In the data rows, the value 128 means zero.
Some points, one per row:
[127 147 142  76 134 139 140 124 164 151 151  91 149 168 138 153 118 168
 129 175 165  79 158 156 103 155 154 126 126 109  97 148 118 100 120 118
 105 104  98 128 170  37 153  75 120 145  77 112  78 127  66 152 171 169
 100 163 123 178 117 129  60 121 152  93]
[157 118 140  88 124 127 150  68 167 148 136 166 129 177 143 115 145 122
 151 168 133 101 115 138 105 138 160 124 132 115 122 173 108  88 152 124
 122 103  95  88 149  62 139 133 122 119 124 105 135  82  89 155  99 190
 138 101 107 162 145 109  65 110 170 102]
[142 136 138 144  85 113 154 148 118 124 131 120 125 122 161 164  96 121
 159 114 118 114 148 144 136 130 156 104 143 137 109 151 127 136 169 136
 142 133  84 116 127 116 154 122 150 123 112 141 147 149 128  88 165 114
 104 154 136 129  68 109 114 148  99 118]
[148 174  93 128  79 107 182 180 152 125 127 100 107 140 209 164 107 115
 105 148 156  96 132 136 101 170 128  93 138 119  82 106 138 140 141 102
 130 121 141 179 160 119 128 157 141 118 100 119 101  93 131 180 147 202
 116 129 149 169  94  87 125 110 156 141]
[119 160 126 108 116 118 132 127 150 139 126 104 109 134 135 147 127 130
 147 164 127 111 150 144 132 124 163 118 137 127 112 156 137 112 107 119
 104  98  93 140 144  94 137  90 148 169 111 113 132 138  67 127 158 130
 106 185 143 115 109 101  81 127 157 100]
[143  81 129 116 140 118 116  95 100 122 128 164 115 115  98 116 126 117
 139 106 107 125  78  92 136 108 164 139 126 125 159 124 132 105 135 131
 146 126 130 105  83 155 121 139 128 106 157 127 183 117 170 115  84 122
 129 122  97  85 154 153 140 141 130 111]
[148  66 160 132 152 145 152 101 110  97 101 153 159 105 110  73 142 128
  99 120 141 154  75 102 114 126 119 151 112 135 130 103 121 117 110 162
 170 158 161  89 100 156 138 193  99  74 140 163 140 108 173 123  75 136
 139  78  99 133 151 140 160 133 111 172]
[130 135 111 161 128 146  93 132 106 150 103  97  94 128 133 151 121 103
 132 105 114 146 144 124 115 116 101  99 126 142 139 119 127 132 128  96
 109 105 128 163 139 140 112 116 143 157 139 110 118 124 138 102 171 121
 152 115 164 107 120 125 152 139 132 110]
[132 128 105 134 125 105 141 164 128 137 107 124 115 127 126 143  98  86
 121 142 146 127 148 138 110 142 123 108 146 136 124 135 163 122 114 111
 102 138 142 151 139 131  92  92 128 156 114 125 113 125 133 145 144 136
  95 148 154 141 108 128 122 110 136 115]
[120 114 128 145 160 148 118 132 113  91 104 180 133  95 112  60 181 154
  95 126 106 158 116 122 146 101  76 166 105 127 161 101  85 147 103 187
 154 147 187 127 124 173 116 178  92  92 161 171 143 141 149 166  63  94
 189  69 113 126 153 143 151 142  92 194]
[145 145  74 125 128  89 181 190 159 146 161  71 141 130 118 115 115 143
 139 136 154 115 167 151 100 182 104 121 144  78  81 142 155 130 150 107
 103 136 129 176 147 140  83 107 146 124  97  98  92 166 112 123 151  93
  90 165 165 149  82 142 166  82  95 131]
[114 161 135 134 100 129 113 115 147 140 115 113  99 154 139 161 117 118
 136 158 101 121 151 141 126 118 143  92 156 135 131 148 127 140 136 121
 117  93  97 151 143  93 141 104 152 176 128 120 139 126  82 123 150 147
 141 161 143 105 111  95  82 123 176  86]
[ 75 133 183 150 158 164  77  94 115 100  94 142 162 107  90 121 157 169
 103 124 101 150 121 111 172  86 121 156 102 172 156 121 103 152  79 157
 141 137 131  91 112 119 180 139 112 138 155 158 149 180 107  89 119  86
 155 141 105  92 164 151 125 164 127 135]
[110 117 152 155 169 161  83  94 102  98 111 141 153  88 108  92 155 140
 118  95 103 174 109 103 170 100 112 178  83 164 160 102 117 133  96 131
 130 153 135 101  89 176 142 144 107 105 174 141 134 133 140  90 117  87
 142  95 108 101 171 151 174 154  90 165]
[163  95  84 152 147  98 172 125 139 133 133 161 140 117 124  73 147 105
 174 126 117 147 115 126 114 135  93 124 137  99 123 150 134 131 156 116
 140 149 144 128 122 168  83 177 125  92 146  84 159 132 143 120  72 114
 129  94 132 119 124 130 181  84 102 163]
[ 95 119 141 161 149 176  78  98  97 109 109 137 133  88 120  90 144 122
 121 102 105 186 106  95 159 112  94 151 103 168 170 103 118 150  87 133
 133 142 158 119 108 166 139 161 113 120 166 145 129 121 155  99 110 105
 176  77 112 100 163 134 190 161  95 157]
[129 112 148 104 134 135 108  95 126 141 169 123 133 147  76 126 113 120
 132 119 149 126  89 103 138 112 165 156 138 113 144 127 148 112 139 133
 139 129 124 112  95 146 124 122 137 131 143 127 138 126 159 111  99 120
 123 143 109 109 171 155 131 135 134 104]
[121 116 154 123 156 132  89  98 122 103 135 144 135 118  82 113 140 135
 118 108 119 133 103  91 150 107 134 178 102 119 159 110 132 136  93 141
 130 136 150  88  81 165 129 121 103 117 160 131 134 118 166 117 101 116
 124 140 104  96 161 148 155 137 135 127]
[128 137 112  85 123 115 136 109 162 161 124 114 102 177 167 160 132 132
 144 180 127  96 155 148  77 141 123  91 140 111 100 165 108 115 119 118
 112  71 109 145 182  42 128 104 124 171  87  82 108 110  71 169 160 178
 139 136 139 157 103 112  59 113 182  90]
[113 172  98 117  79 107 121 156 130 137 162 104 100 149 161 178 106 130
 117 120 129  87 119 113 131 131 147 119 143 117 113 110 145 152 135 105
 122 120 136 173 133 130 134 110 141 146 120 108 137 137 139 142 156 155
 126 164 118 116 118 136 125 138 143  97]
[134 137  99 123 113  94 157 183 143 153 115 117 106 133 136 148  97  86
 129 138 152 110 159 150 104 144 140  94 148 119 103 134 171  99 117 101
  94 120 125 162 167 120  90  81 149 164 107 118 106 120 114 158 152 142
  85 158 167 158 116 133 104  98 158 114]
[161 146  90 127 114 106 146 194 152 160 138 122  79 149 146 150 134 107
 127 157 143 109 175 165  97 139  93  83 155  83 113 136 123 110 175 128
 114  87 129 191 181 121  67 104 148 148 103 117 110 110 106 185 142 137
 147 123 179 165  94 102  89  89 156 120]
[183 100 110 114 111  87 207 133 155 129 104 143 107 138 169 115 125  83
 142 143 158 104 102 138  89 151 152 101 135 101 108 151 149  76 159 104
 133 115 111 131 140 131 102 166 146  98 120 103 134  59 134 176 109 189
 111 111 144 164 120  94 118 101 163 149]
[ 83 136 135 151 115 140  82 130  87  99 126 140 133 107 121 144 141 159
  78  88  91 129  90  75 161  98 112 155 104 143 150  68 112 185 101 141
 159 155 166 138 101 163 172 151 106 111 159 149 164 170 177 102 114 119
 158 135  96  77 164 165 165 178 114 132]
[113 110 126 159 126 133 136 146 103 118  85 160 128 106 115 149 107 119
 104  91 125 119  99 122 142 117 128 109 131 166 127 115 128 135 122 137
 132 168 146 123 126 137 132 125 138 106 137 159 166 151 182 110 124 138
 113 114 120 109 134 159 148 128 101 119]
[132 166 103  94  87  97 124 137 153 154 170  99  95 159 124 144 118  95
 140 155 155 107 142 133 100 153 153 129 154  96 134 138 172 115 131  87
 104  95 131 162 138 133  99 101 148 167 131  81 104  97 123 171 131 151
 113 162 145 134 148 121 122 107 186 105]
[126 148 106 102 109 111 126 132 134 139 163 115 101 135 121 133 127 105
 131 138 146 117 118 116 110 135 142 133 137 107 138 134 156 123 112 108
 122 106 145 144 120 142 110 115 132 156 146  89 123 110 133 159 118 130
 129 153 134 122 142 126 140 124 165 102]
[131 159  87 151  81 119 147 187 122 130 107 148  97 123 199 155  95 109
 122 121 116 106 125 134 128 154 140 102 155 149  84 111 136 145 129 119
 118 138 152 172 153 133 117 124 128 140 129 144 141 124 152 150 148 165
 115 131 135 118 101 124 123 134 118 124]
[139 102 128 144 147 145 149 154 119 107 117 155 124 102 108 118 147 165
  97 118 112 123 127 134 146 100 122 129 112 111 135 111  94 129 166 160
 148 152 134 137 138 144 127 130 122  78 117 173 147 152 151 150 101 120
 146  97 118 141 129 147 127 134  78 150]
[151 130 111 105 136 112 146 183 139 134 133 116 103 124 119 115 137 130
 114 152 147 120 164 159 110 127 102 122 126  83 123 137 121 100 137 153
 117 114 128 168 152 129  80 101 128 129 101 137 100 128 102 180 130 116
 132 127 157 166 104 132 109 106 117 136]
[ 92 108 142 161 164 174  75 119  87 106  92 113 138  83  97 108 151 152
 107  85 105 167 114 104 153  98  95 148  89 171 157  97 112 142  87 122
 126 141 144 137 105 159 147 126 115 125 157 138 130 170 147  87 153  72
 146 113 135  96 152 170 182 165  89 146]
[106 106 178 153 149 161 103  42 114  93  92 198 152 106 100 100 168 148
 135 121  79 148  76 108 183  85 156 153 109 176 167 127  93 136 130 161
 166 146 106  69  89 132 185 182 129 104 180 157 203 142 120  87  73 115
 159 105  79  63 183 132 115 167 123 139]
[152 106 135 115 125 111 177 130 137 136 128 125 146 130 132 102 127 118
 132 145 169 127  95 133 104 145 143 123 133 119 116 132 153  98 132 121
 145 139 135 122 129 134 121 171 134  99 113 131 120  92 125 159 105 155
 112 107 126 163 150 120 128 110 148 160]
[158  96 138 114 128 114 183 129 133 127 124 124 132 135 139  95 131 106
 123 143 172 126  96 125 101 150 148 127 130 107 112 131 150  88 139 122
 146 137 123 124 126 134 123 165 133  98 123 128 125  83 129 152  99 156
 119 104 128 162 142 113 129 112 146 151]
[122  83 161 144 160 164  95  94  94 120 129 133 140  89 108  91 136 131
 141  95 118 167  88 112 151 100 156 157 117 153 146 108 117 106 122 136
 141 154 121 110  93 152 132 158 121 103 158 157 151 124 149  76 118  88
 142  87 104  90 167 157 169 164  77 140]
[ 95  88 142 176 141 146 123 133  92 103  73 180 161  90 107 124 139 131
  96  75 106 136  93 108 162  92 111 126 108 171 146  82 118 155 111 141
 148 187 155 104 116 158 155 143 121  87 156 174 180 172 177  99  99 118
 135 105 108 105 168 167 161 153 100 141]
[176 129  78 122 140  81 167 153 156 137 156 125 128 128 145  86 121 112
 171 148 141 139 156 142 101 179  99 135 148  73  95 152 150 130 132 116
 109 125 147 133 125 154  63 148 116 124 128  78 107 105 121 135 102 108
 101 133 145 131  86 113 173  74 110 145]
[116 176 105 121  79 117 115 160 132 135 162 105 104 139 157 178 107 126
 112 120 133 101 128 112 128 139 144 120 148 115 108 108 150 156 135 105
 124 111 138 164 137 134 143 116 144 150 121 116 124 136 146 139 149 152
 125 162 124 120 120 133 135 141 149  94]
[122 156 139 123 105 122 128 157 118 128 167  83 147 125 145 168  96 142
 137 118 136 124 166 152 136 144 148 130 135 131 102 140 130 145 150 139
 126 140  86 117 123 107 157  98 144 146  90 143 106 168 106  93 184  86
  85 177 148 143  71 112 115 140 100 126]
[130 127 104 133 108 116 156 166 125 140 109 136 117 133 143 162 107 108
 126 103 146 110 128 142 121 137 154  87 143 142 110 119 148 115 155 102
 108 147 129 150 153 125 123 104 153 130 124 136 145 137 148 130 134 161
 100 142 149 141 137 135 123 112 127 116]
[116  98 135 150 148 132 147 118 112  81  76 164 152  90 134  65 176 134
  88 119 123 165  77  97 131 130  77 152  86 154 164  95 110 152  68 147
 169 153 195 114 107 173 150 203  89  86 170 141 143 102 169 152  75 135
 163  78 107 128 145 121 178 148 134 191]
[159 130 104 112 127 122 162 178 137 129 138 134 111 128 125 140 137 142
 126 134 141  99 145 159 126 128 128 112 141  90 120 125 113 107 184 148
 121 132 113 161 167 125  98 113 145 101  96 159 131 128 129 166 127 139
 134 113 139 158 113 124 109 112 106 130]
[130 143 138  85 127 132 134  86 161 138 132 142 127 167 152 107 138 140
 143 188 138 119 139 133  98 152 131 130 135 124 122 168 115 132  91 138
 118  92 139 105 151  68 136 134  97 150 116 112 100  77  82 173 113 176
 144 109 100 153 128 105  79 122 173 120]
[130 107  95 167 149 137 151 138 120 127 113 130 160  98  97 102 135 149
 126  94 113 150 118 119 120 138  73 123 130 118 130 115 113 166 142 136
 135 161 162 144 126 174 125 154 134  91 143 116 142 182 184  95 102  96
 144 106 134 103 121 155 202 106  73 156]
[149 129 123 107 138 126 148 188 132 136 150 108 124 122 120 128 131 165
 106 141 150 102 162 161 129 126 123 134 121  84 106 120 122  97 152 149
 116 130 121 166 145 130 101  83 128 112  83 160  98 147 109 159 144 120
 111 137 139 163 105 148 102 112  95 139]
[118 161 146 129  98 121 132 159 128 132 155  81 154 129 142 173 109 149
 146 118 143 126 171 154 138 129 137 126 124 132 106 128 150 140 150 135
 121 140  91 118 124 118 154 108 155 137  88 137 104 167 104 102 187  83
  83 180 148 150  82 111 110 141 102 136]
[124 122 129 153 117 129 140 148 131 138  82 112 126 145 124 140 145 113
  90 122 140 131 122 124 101 130  65  93 123 132 138 101 132 147 125 102
 142 118 156 148 146 145 133 157 131 132 127 116 117 118 151 153 119 166
 153 106 147 163 147 120 139 103 182 158]
[109 132 175 128 137 160 115  71 131 113 131 147 148 133  99 106 151 153
 138 148 110 148  97 123 172  94 179 167 127 149 141 131 117 116 131 159
 136 139 100  91 106 113 176 165 141 122 150 156 169 140  91  94  95 111
 140 130  92 100 174 123  92 144 129 132]
[102 108 160 128 163 137  89  86 110  94 123 148 144 108  83 106 159 139
 105  94 105 141 104  90 161 100 124 191  92 141 163  94 127 140  80 144
 142 147 154  87  72 184 139 127  92 106 170 116 150 150 161 115  94 100
 123 137  98  95 176 177 163 155 116 141]
[108 224 111 127  70 126 130 143 163 139 151 102 107 154 187 191 108 140
 143 169 118 100 145 155 144 141 179 104 159 134  91 140 134 149 148 111
 114 107  93 165 160  72 166 132 164 170 114 129 129 125  82 134 161 162
 135 175 125 124 113  78  75 128 154  96]
[113 118 117 145 123 134 150 157 123 134  95 152 135 115 119 154 109 120
 114 100 133 119 118 125 140 125 136 101 130 157 133 114 141 124 135 110
 118 165 132 138 143 137 132 117 150 115 131 154 159 147 155 122 119 141
 105 122 129 127 141 152 137 119 126 121]
[113  90 154 163 166 172  87  76  94 113  97 170 135  93 114 102 154 119
 129  71  94 175  89 105 167  83 124 140 100 174 163 105 112 128 130 121
 144 152 123  92  98 162 145 180 132  92 183 137 165 136 159  86  95 107
 159  70 109  88 190 142 184 158  93 148]
16 more points follow, each with its number after it:
[153 109 131 119 132 137 119 123 103 148 147 117 109 126 145 115 116 100
 172 120 142 144 115 133 121 132 169 122 144 127 112 133 148  80 142 116
 105 130 102 128 121 126 113 133 144 123 125 117 122 101 115 107 148 119
 111 116 136 119 132 105 149 148 105 108] 0
[151 150 123  92 120  97 128 123 153 136 176 106 112 150 105 144 102 105
 138 136 158 101 136 122 124 139 161 148 140  96 135 137 164 109 130 105
 105 100 119 121 109 139  95  84 139 151 129 100 104  92 131 143 129 144
  90 165 128 130 131 122 119 107 164  94] 1
[141 152 117  96 119  95 128 132 156 128 172 111 105 149 116 131 110 102
 135 137 148  98 136 127 126 138 165 150 136  97 131 138 168 108 128 101
 107 109 112 128 109 137 109  92 131 154 127  98 108 102 122 153 126 140
  86 173 139 133 139 134 122 112 161  98] 2
[157 154 105 118 120  88 161 171 153 131 127 143 105 140 153 135 103  70
 140 145 154 114 142 152 122 146 157 121 140 120 100 147 171  93 125 103
  92 129 123 125 144 130  85 112 130 155 117 121 111  91 112 164 121 162
  80 149 154 158 123 112 104  91 154 129] 3
[142 142 103 126 121 140 116 150 119 156 128  79 101 120 137 145  98 105
 146 127 145 134 158 144 115 140 132 107 133 127 127 141 157 102 124  84
  86 101 113 173 142 117 101  73 153 154 108  97  90 113 107 123 190 128
 107 144 169 138  96 111 142 130 129  99] 4
[140 155 138 125 114  98 133 129 144 114 161 129 134 125 173 136 120 105
 169 134 124 136 156 153 145 134 140 145 129 133 119 157 135 131 143 131
 131 132 101 105 111 130 131 138 127 135 127 116 113 116  96 120 144  96
  95 155 141 143  87  80 110 128 130 150] 5
[132 173 155 109 124 119 136  98 164 118 136 129 122 139 145 131 130 127
 152 172 123 121 140 141 162 118 178 154 135 128 125 160 135 111 119 122
 112 116  87  98 119 101 137 123 138 156 140 133 126 106  71 134 122 133
 111 157 113 121 134  96  75 119 161 117] 6
[120 149 122 149  92  89 121 155 131 135 132 113 110 134 170 162 118  98
 154 128 108 134 163 140 117 129 120 100 142 133 116 143 121 147 165 118
 143 113 100 152 132 123 127 130 144 164 111 109 131 150 104 115 175  98
 131 151 170 129  66  96 107 133 137 132] 7
[130  66  95 165 168 119 145 100 117 115 109 182 153  91 110  54 178 138
 147 106  90 172  87 113 125 134  77 147 125 115 141 124 104 146 145 143
 159 163 168 110  98 192 110 202 109  77 171 110 177 160 170 100  52  78
 156  74 113  84 146 149 206 109  80 186] 8
[118 178  94 114  82 119 114 154 138 145 155 103 104 139 152 182 104 129
 117 118 133  99 123 113 132 130 140 124 144 109 115  99 150 161 142 100
 124 119 134 173 135 135 134 116 150 143 124 115 131 135 140 138 148 154
 123 162 128 116 124 134 136 130 150  96] 9
[115 211 124 125  70 136 123 136 151 134 145 108 107 151 180 185 107 144
 134 164 111 107 151 144 147 136 169 104 166 144  99 139 126 160 138 122
 118 110 101 152 154  82 164 127 166 173 119 138 131 122  85 129 157 164
 142 168 112 110 114  83  84 139 149 104] 10
[122 140 107 126 130 131 110 146 126 150 132  78 100 112 122 143 117 109
 139 124 147 140 156 136 121 130 129 110 126 132 122 131 152 104 121  90
 102 114 107 168 139 123 116  87 146 157 117 113 100 124 109 115 179 108
 110 146 161 136 128 131 154 133 123 103] 11
[102 157 112 170  97 165  91 136 102 130 126 112 125 104 160 148 122 147
 118 108 109 150 124 119 155 123 110 124 124 159 130  97 113 173 134 113
 123 143 144 162 138 140 160 140 140 126 142 147 123 130 153 106 159 135
 158 108 116 107 129 121 164 162  92 129] 12
[100 115 187 105 160 184 106  81 111 117 116 122 178 150  97 122 153 198
  86 129 130 125 121 125 136 123 117 168  90 143 137 113  79 142  92 166
 131 132 127  80 135  78 185 106  80 116 110 159 113 159 115 107 138 132
 134 122  79 141 146 168 104 149 112 128] 13
[110 138 137 138 134 159 103 145 109 130 139  76 140 106 105 148 113 146
 111  99 138 130 138 129 149 123 139 132 109 146 130  99 142 121 125  98
 104 141 104 145 128 133 148  90 147 128 113 142 100 161 117  89 181 109
 108 141 143 136 141 145 150 148  97 113] 14
[113 144 160 137 115 133 124 140 112 110 158  94 164 122 123 151 104 140
 123 104 129 136 154 143 147 129 130 134 130 145 117 126 126 144 137 152
 138 150 101 108 110 129 158 112 138 134 101 152 110 174 123  78 173  83
  94 165 136 136  76 119 124 150  92 129] 15
Which three of these numbered points are nearest to each point below, looking only along the 2 directions in which the first points spread most? Their numbers follow each, nearest first.
[115 127 117 142 138 116 136 159 121 117  96 140 126 114 113 132 110 104
 112 118 137 133 130 128 128 119 110 118 120 148 128 119 151 121  91 125
 120 150 150 138 136 140 106 102 124 146 133 138 132 154 140 137 133 116
 113 137 142 133 135 150 132 122 132 131] > 0 12 5
[100 120 137 112 148 128  94 128 113 121 139 100 120 122  72 141 119 132
 102 106 141 129 125  99 121 116 123 150 119 123 158 105 140 134 102 131
 127 127 136 132 102 143 123  92 121 149 140 126 115 145 156 114 130 101
 127 153 135 103 137 166 162 133 144  99] > 12 14 15
[136 133 146  70 135 144 134 115 144 150 146  90 147 171 122 157 116 171
 124 163 157  90 161 145 104 152 143 132 136 103 101 147 119 116 117 132
 102 108 100 106 164  31 154  76 109 148  76 136  78 116  84 144 169 178
 105 159 110 171 109 117  65 120 152  87] > 10 4 7
[136 166 149  95 111 122 140  99 158 146 159 126 130 160 131 135 118 123
 173 173 145 112 123 153 144 122 211 131 151 127 103 166 150  87 155 123
 114 109  78 117 132  84 145 132 165 155 121 121 137 110  69 121 131 138
 108 169 118 128 149  91  66 118 157  95] > 10 6 7
[146 123 138 130 124 115 151 136 134 145 138 152 133 138 126 124 113  91
 147 129 154 129 107 138 129 128 163 121 150 140 107 132 164  95 146 128
 121 145 135 125 137 134 104 141 149 126 132 140 136 115 121 140 104 136
 112 114 130 144 163 124 115 109 137 124] > 0 5 11
[134 127 145  98 114 117 114 109 149 158 187 112 126 155  77 125 114 118
 143 137 170 117 109 121 128 126 178 146 153 104 131 136 171 101 165 111
 125 116 113 135 113 132 122 115 156 134 121 109 122 116 126 128 112 127
 111 157 124 126 172 143 120 116 153  95] > 5 11 9
[137 106 134 144 152 156 120 145 111 108 116 154 140  99  88 125 149 176
  98 100 115 129 119 132 154 105 102 131 117 126 152 103  82 140 156 173
 145 147 143 130 133 150 133 132 115  77 127 192 139 153 170 137  96 116
 163  79 111 128 155 161 131 137  81 154] > 12 8 13
[134 137  67 148 125  89 153 175 158 159 133 104 110 139 141 117 136  99
 147 135 128 131 160 143  78 159  58  78 151  92 103 136 150 145 144 100
 119 111 147 179 152 154  69 132 139 145 123  56 114 162 126 133 129 120
 139 131 183 126  88 123 177  73 132 136] > 3 1 2
[115 173 105 120  82 113 103 162 130 140 171 101 108 145 157 177 108 136
 118 117 126 102 125 111 125 140 142 117 149 118 116  99 145 153 138 105
 125 118 147 173 134 125 143 118 143 146 126 107 129 139 135 147 146 157
 127 165 132 120 129 133 136 140 149 101] > 9 11 7
[125 183 134 118 104 129 129 102 154 132 133 133 114 148 154 129 128 110
 144 174 121 127 134 144 144 135 168 125 149 142 126 156 129 135 114 132
 116 105 109 128 134 107 132 139 148 175 156 119 128 106  85 146 121 147
 146 150 121 111 135  84  99 128 174 113] > 6 9 11
[135 121  81 153 134 117 155 157 141 146 141 115 146 116 115 112 138 140
 138 118 134 137 139 136 117 159  75 106 148 101 108 133 135 147 160 105
 130 161 142 154 141 150 110 143 148  96 127 100 136 171 153 111 106 107
 131 121 152 132 114 143 190  82  98 146] > 0 5 3
Now 16 new points, numbered from 0 again:
[148 145 119 130 135 138 109 121 145 135 152 100 114 129 132 128 108 105
 153 127 136 138 149 136 146 146 152 141 125 127 137 136 147 106 141  92
  88 121  98 133 126 133 108 103 144 148 134 116  81  77 118 131 146 135
 113 123 149 140 132  99 134 116 137 123] 0
[162 136  62 128 129  90 162 174 150 153 150  90 124 136 128 107 113 109
 156 147 149 134 165 144  78 175  74 104 153  79 101 151 163 135 138 109
 101 116 141 180 154 141  61 115 131 142 111  70  88 144 122 139 138 102
 109 149 180 136  74 113 176  76 117 124] 1
[ 70 130 167 168 138 156  81  82 111 105  77 156 133 111 108 130 160 155
  97 128  69 150 112 104 165  80 112 129 109 176 156 114  95 161  92 149
 158 122 127 112 108 118 173 153 124 138 163 151 177 178 108  80 122 100
 171 127 102  72 155 137 114 159 137 133] 2
[124 105 154 137 160 131 154 112 123  84  89 149 157 105 121  89 160 136
  99 115 137 152  94 110 133 125  96 162  86 138 146  97 119 138  81 143
 156 154 158  94  98 169 134 180  90  89 146 147 128 104 153 150  84 136
 122  91 102 135 159 140 156 126 131 184] 3
[127 173  90 110  77 106 120 164 132 145 176  96  95 149 162 183  93 128
 113 133 125  91 135 116 121 143 152 111 161 111 116 113 152 149 143 104
 119 115 131 176 137 122 128  95 144 154 118 108 117 120 147 148 159 162
 120 170 124 112 117 128 122 132 154  92] 4
[126 147 143 131 105 112 125 149 131 127 149  93 138 131 143 155 119 115
 148 129 137 133 169 155 130 129 124 121 130 139 112 139 141 141 138 126
 126 120 106 114 130 127 136 117 142 162 108 112 104 155  99 106 179  82
 102 168 164 151  83 108 119 129 123 135] 5
[132  82 144 154 144 134 128 121 110 112 112 176 141 118 108  98 121 109
 120 110 123 146  87 110 145 114 151 144 137 150 127 121 141 110 116 143
 138 170 150 104 105 152 113 152 118 104 154 163 155 121 153 121  84 127
 125 105 105 112 157 146 125 138  99 139] 6
[142  93 123 139 136 143 118  97 116 125 118 145 104 114 130 117 122  95
 158 108 115 154 104 127 134 115 158 127 125 145 149 137 126  99 163 110
 124 128  97 119 104 141 123 143 140 117 154 130 142  92 148 106 119 133
 134  86 125 105 143 124 155 135 114 118] 7
[117 172  88 103  82 102 127 167 132 135 161 103  88 135 173 173 104 123
 123 134 122  98 132 116 123 142 153 118 156 106 111 110 149 138 136 104
 127 118 131 177 130 126 131 107 145 152 115 112 136 127 133 140 153 162
 115 167 126 115 113 133 131 141 141  91] 8
[109 166 147 127 114 139 114  89 146 119 129 140 126 134 132 121 135 122
 132 162 104 142 125 128 154 126 157 140 142 155 142 145 120 144 100 140
 130 116 123 114 124 108 150 147 128 159 160 130 135 113 100 125 110 133
 155 142 113 101 153  94 110 142 161 121] 9
[156 109 111 134 131 138 126 105 126 146 127 140  96 121 144 134 115  83
 172 111 121 134 121 137 121 124 164 103 137 132 130 145 144  82 155  98
 115 117  91 126 127 135 108 126 161 124 141 112 132  77 138 109 136 148
 124 108 141 118 134 111 155 124 116 108] 10
[147 115 127 106 116 112 124 107 145 140 152 141 114 157  97 140 122  99
 148 114 141 102 106 119 131 124 165 129 140 112 147 133 156  98 160 100
 127 112 109 115 119 140 111 114 159 122 139  94 139 108 149 138 101 148
 114 137 135 122 166 138 125 112 159 101] 11
[135 142 123 131  87 115 149 149 133 127 140 112 131 125 155 165  95 124
 149 116 122 126 148 150 131 141 159 107 145 139 110 152 125 137 175 127
 136 131  84 118 124 109 155 120 160 127 104 136 139 153 134  95 168 107
  99 155 145 126  74  97 110 141 100 122] 12
[150 143  66 122 120  87 181 198 157 159 170  66 136 136 127 124 106 142
 153 144 158 105 165 165  97 184 109 108 152  64  82 135 167 129 153 100
  97 137 125 186 154 130  85  97 152 135  87  82  82 164 113 136 147 107
  79 174 167 154  80 142 153  73 105 130] 13
[106 107 151 120 149 156  96  89 126 143  93 148 141 163 126 126 150 149
 107 145 104 126 135 121 105 122  90 120 115 133 144 131  82 154  92 145
 134  95 141 100 152  76 152 122  86 142 119 120 132 132 105 134 131 167
 172 102 113 131 127 134  88 139 157 110] 14
[144 109 161  94 151 148 138  53 141 135 112 183 143 162 133 110 156 133
 139 145 120 122 102 122 114 115 129 132 119 132 131 155  95 107 126 150
 142 110 114  64 135  74 151 160 101 101 131 119 159 105 102 132  93 179
 145  86  81 136 161 123  81 127 151 120] 15
Which three of these numbered points are nearest to each point below, looking only along the 2 directions in which the first points spread most? Their numbers follow each, nearest first.
[145 127 122  91 123  98 123 126 135 118 169 114 103 140 117 135 107 101
 142 134 137 100 127 119 125 140 169 154 132  97 137 141 160 105 125 111
 111 117 120 125  99 138 100  91 122 143 137 104 112  94 138 148 129 137
  95 169 131 120 123 128 120 123 154 104] > 0 11 10
[124 147 130 133 110 101 129 154 128 127 153  95 124 123 135 151 106 125
 150 138 128 133 166 151 128 145 140 122 142 127 128 155 126 129 151 134
 133 123 100 128 119 123 132 111 146 164 108 130 100 137 109 104 167  80
 106 170 157 131  71 107 106 136 120 131] > 5 12 8
[ 75 137 178 145 151 175  91  98 118  98 107 126 179 104  76 129 145 204
  87 114  99 138 117 111 192  91 147 169  95 170 144 101 106 157  96 156
 140 161 115  97  98 122 201 121 120 120 137 185 147 181 107  79 127  95
 132 163  86  91 157 152 117 169 108 134] > 2 9 14
[ 96 123 149 153 147 180  87 129  97 117 116  97 153  86  89 127 139 164
 103  83 125 157 124 110 167 104 120 154  94 153 148  88 125 138 109 116
 116 155 117 139 111 153 163 107 126 111 137 155 113 167 141  71 168  99
 118 128 121 113 150 168 171 161  80 131] > 2 15 6
[109 108 134 164 133 140 139 134  95 110  81 164 140 103 111 142 120 126
  97  78 112 131  93 113 149 110 121 123 125 166 135  91 113 142 128 139
 142 170 158 113 118 154 138 129 124  98 146 177 170 160 184 102 111 120
 131 108 114 105 150 154 151 140  98 135] > 6 3 7
[159 111 136  52 132 127 155  80 156 148 156 137 131 171 141 108 134 147
 167 183 148  99 126 147  96 146 183 130 145  97  93 169 133  73 132 140
 125 101  99 102 150  48 135 128 114 136  89 119 117  91  60 164 123 180
 113 129 100 162 132 112  49 122 153  99] > 4 8 5
[166 105 130 109 119 114 186 130 145 130 128 130 134 135 137  97 133 108
 128 138 173 121 102 130 102 145 144 128 125 109 116 131 154  85 145 122
 142 137 133 127 131 134 124 168 135 100 111 126 113  83 130 158 110 164
 110 116 133 163 141 104 124 111 149 148] > 10 11 1
[131 131 104 122 107 101 106 148 116 149 136 108  86 149 119 169 103 107
 129 133 127 105 133 118 105 127 127 101 145 110 133 125 150 122 135  96
 120  84 135 173 130 130  97  79 138 163 125  95 132 131 146 131 152 138
 131 163 158 107 108 136 129 123 164  81] > 8 0 4
[170  99 124 123 130 107 184 122 144 127 102 153 118 136 158 110 137  87
 134 134 152 118 100 135  98 145 139 106 129 121 124 138 140  95 152 107
 139 130 119 123 136 134 115 165 143  94 131 106 138  76 150 164  93 178
 117  96 136 157 134  98 130 102 165 148] > 10 1 11
[150 155  72 136 123  99 175 160 160 158 148 115 126 131 149  82 144  97
 166 149 139 147 143 142  96 171  73 119 150  89 103 143 156 143 120 110
 111 122 165 164 153 164  60 162 136 135 143  74 107 134 130 155 101 106
 139 116 158 140 108 110 188  78 129 160] > 1 13 10
[133 117  94 156 155 121 136 134 126 120 128 143 154 105 116  60 153 125
 132 129 115 179 121 111 116 148  47 148 135 111 130 124 134 178  99 146
 143 149 194 127 117 180  91 187 107 112 161 108 132 135 156 122  69  88
 168  89 128 111 123 128 212 113 104 181] > 3 6 7
